W =
[[-20  34 -21  -7  -2 -24  52 -36]
 [-20   2  18  10  21  33  14  10]
 [-14   8 -25 -20 -18  51 -47 -23]
 [-36   0   0  53  36  -9 -13  32]
 [-27 -13 -32  17  14  10  11 -18]]
Rows and columns are numbered from 1.
Report the entry just right of -47.
-23
The entry directly above the largest entry: -20
Report the bottom-right entry.
-18
The entry directly below -24 is 33
Report the entry just left of 17.
-32
The bottom-left entry -> -27
Report the entry at row 1, column 2.
34
Report the entry in row 2 and column 1.
-20
The entry directly above 17 -> 53
The entry at row 1, column 1: -20
The entry just right of 18 -> 10
Report the entry just right of 17.
14
Report the top-right entry.
-36
Report the entry in row 3 and column 1.
-14
Report the smallest entry.
-47
Report the entry just right of 36.
-9
Report the entry in row 1 and column 3.
-21

M =
[[  0  12   5 -32]
 [  5 -10 -41 -47]
 [ 23 -25  25 -10]
 [-25 -17  -6 -17]]
What is the maximum?
A: 25
What is the second entry, reading row by row?
A: 12
The smallest entry in the last column is -47
The second smallest entry -> -41
The fifth entry from the end, reading row by row is -10
What is the 1st entry in reading order?
A: 0
What is the entry in the top-right corner?
A: -32
The entry just left of the largest entry is -25
What is the entry in the bottom-left corner?
A: -25

-15.012   -2.184  -16.097  -12.768  -18.839   17.649  -14.971
 -2.823    6.256   10.087   -7.105   -3.162   -0.848   17.192
 -3.241    7.426  -19.959   -0.589  -18.459    1.576  -28.290
 11.057    0.512   -8.939   -9.119  -13.705    4.019  -12.621
 -7.675    3.827  -21.843  -19.092  -11.146   -9.943   17.495
 10.844   12.647  -25.519    2.224   -9.897  -19.722   -2.877
-29.875  -14.584    0.812   -7.316   -7.565   -0.498   10.755
-11.753  -19.419   16.523   -9.997   -0.259  -26.932  -29.308
  9.837    0.886    2.450   -3.610    2.457    4.060  -16.014
  8.267    5.810    0.997  -26.409  -19.139   10.555  -25.955
 -6.739    4.685   -2.557    6.900  -18.115    2.662    6.414
-15.627  -15.577   -8.761    2.421   18.337    2.823  -20.277
 -1.445   -2.536   16.188  -25.368   -0.207  -22.807    8.231
Indices start at 1.
Report the entry in row 1 and column 2.
A: -2.184
Report the bottom entry of the column that holds the largest entry.
A: -0.207
Report the entry at row 1, column 3.
A: -16.097
The entry at row 3, column 3 is -19.959
Report the entry directly above 4.019.
A: 1.576
Report the entry just left of -15.577.
A: -15.627
The entry directly below -21.843 is -25.519
Report the entry in the top-left corner.
A: -15.012
The entry directly above 2.457 is -0.259
The entry just left of 6.256 is -2.823
Report the entry just left of 18.337.
A: 2.421
Report the entry in row 2 and column 2.
A: 6.256
Report the top-right entry.
A: -14.971
Report the bottom-left entry.
A: -1.445
The entry at the centre -> -7.316
Report the entry directly above -9.943.
A: 4.019
Report the entry at row 3, column 1.
A: -3.241
The entry just right of -19.139 is 10.555
The entry directly below the centre entry -> -9.997
Report the entry directly above 5.810.
A: 0.886
Report the bottom-right entry.
A: 8.231
Report the entry just right of -11.146.
A: -9.943
The top entry of the column that holds the largest entry: -18.839
Report the entry just left of -19.092.
A: -21.843
The entry directly above 8.231 is -20.277
The entry just right of -0.589: -18.459
Report the entry directly above -18.115.
A: -19.139
Report the entry directly below -18.459.
A: -13.705
The entry directly above the largest entry is -18.115
The entry at row 3, column 2: 7.426

Read these off the array that follows. Counting starts at 1.
1) Find the entry in the top-right corner.
2) Find the entry at row 1, column 2.
3) Find the entry just left of the smallest entry.
4) Find the entry at row 2, column 1.
5) Find the entry at row 3, column 3.
6) Find the entry in row 1 and column 1.
7) Find the entry directly above -39.
8) Find the entry directly above the smallest entry.
[[ 14 -34  28  -3  -4  17 -25 -17]
 [  4   6 -12   2  -2  39 -39  -2]
 [  9 -10  13 -42 -26  18  17  38]
 [  0   5 -14   9 -10  24 -49   0]]
1) -17
2) -34
3) 24
4) 4
5) 13
6) 14
7) -25
8) 17

Questions about the row below.
1) Give the entry just left of the smallest entry.
2) Give the entry just left of 53.
[  9 -20  15  53 -36  -2 -26   9   3  15 -12   5]
1) 53
2) 15

[[-13   2  -2  35 -16  10 -14 -13  -9 -11  -3  -5 -14 -17  31 -12]
 [ 45 -44  36 -18 -16  19  48  44  43 -14   7  -4 -15 -16 -36 -15]
 [-15  21 -12  -7  13 -17 -15 -14 -13   9   0   2  10  14   8  10]
 [  0  -1  -2 -13   2  -8   0   0   0  -1   1  -4   3   3  -9   0]
 [-22   6  -8  18 -12  -9 -20 -20 -15 -10  -9  -7 -18 -14  28 -12]
 [ 16   4   8  -8  10   5  13  15  11   5  17   0  20  13 -10   8]
 [-10 -11  -7   7  -9   4  -8 -11  -8  -1 -22   8 -23 -14   1  -5]
 [ 35 -34  39   2 -27  15  38  37  40 -29  22 -23 -14 -24  -6 -28]
 [ 33 -29  18   5  -4  35  32  29  26   4  -3  18  -5  -8 -25   3]
 [-32  18 -30 -14  14 -24 -30 -32 -31  16 -25  12  -4  11  -1  13]]
Give the entry in the top-left corner.
Answer: -13
Give the entry in the bottom-right corner.
Answer: 13
The top entry of the column that holds the largest entry: -14
Give the first entry in the row that holds the smallest entry.
Answer: 45
The fourth entry in reading order -> 35
Give the maximum.
Answer: 48
The second entry in reading order -> 2
The entry directly below 21 is -1
Give the bottom-left entry.
Answer: -32
The first entry on the diagonal from the top-right corner: -12
The third entry in reading order -> -2
The bottom entry of the column that holds the largest entry: -30
The third entry on the diagonal from the top-right corner is 14
Give the third largest entry.
Answer: 44
Give the smallest entry in the last column.
Answer: -28
Give the entry just right of 22.
Answer: -23
Give the third-last entry, reading row by row.
Answer: 11
Give the largest entry in the last row.
Answer: 18
The 5th-last entry, reading row by row -> 12
Give the last entry in the row that holds the smallest entry.
Answer: -15
The entry just left of the largest entry is 19
Give the 4th entry from the end, reading row by row.
Answer: -4
The smallest entry -> -44
The entry just right of 26 is 4
The fifth entry, reading row by row: -16
The smallest entry in the first row -> -17
Give the entry directly below the largest entry.
Answer: -15
Give the entry just left of 28.
Answer: -14
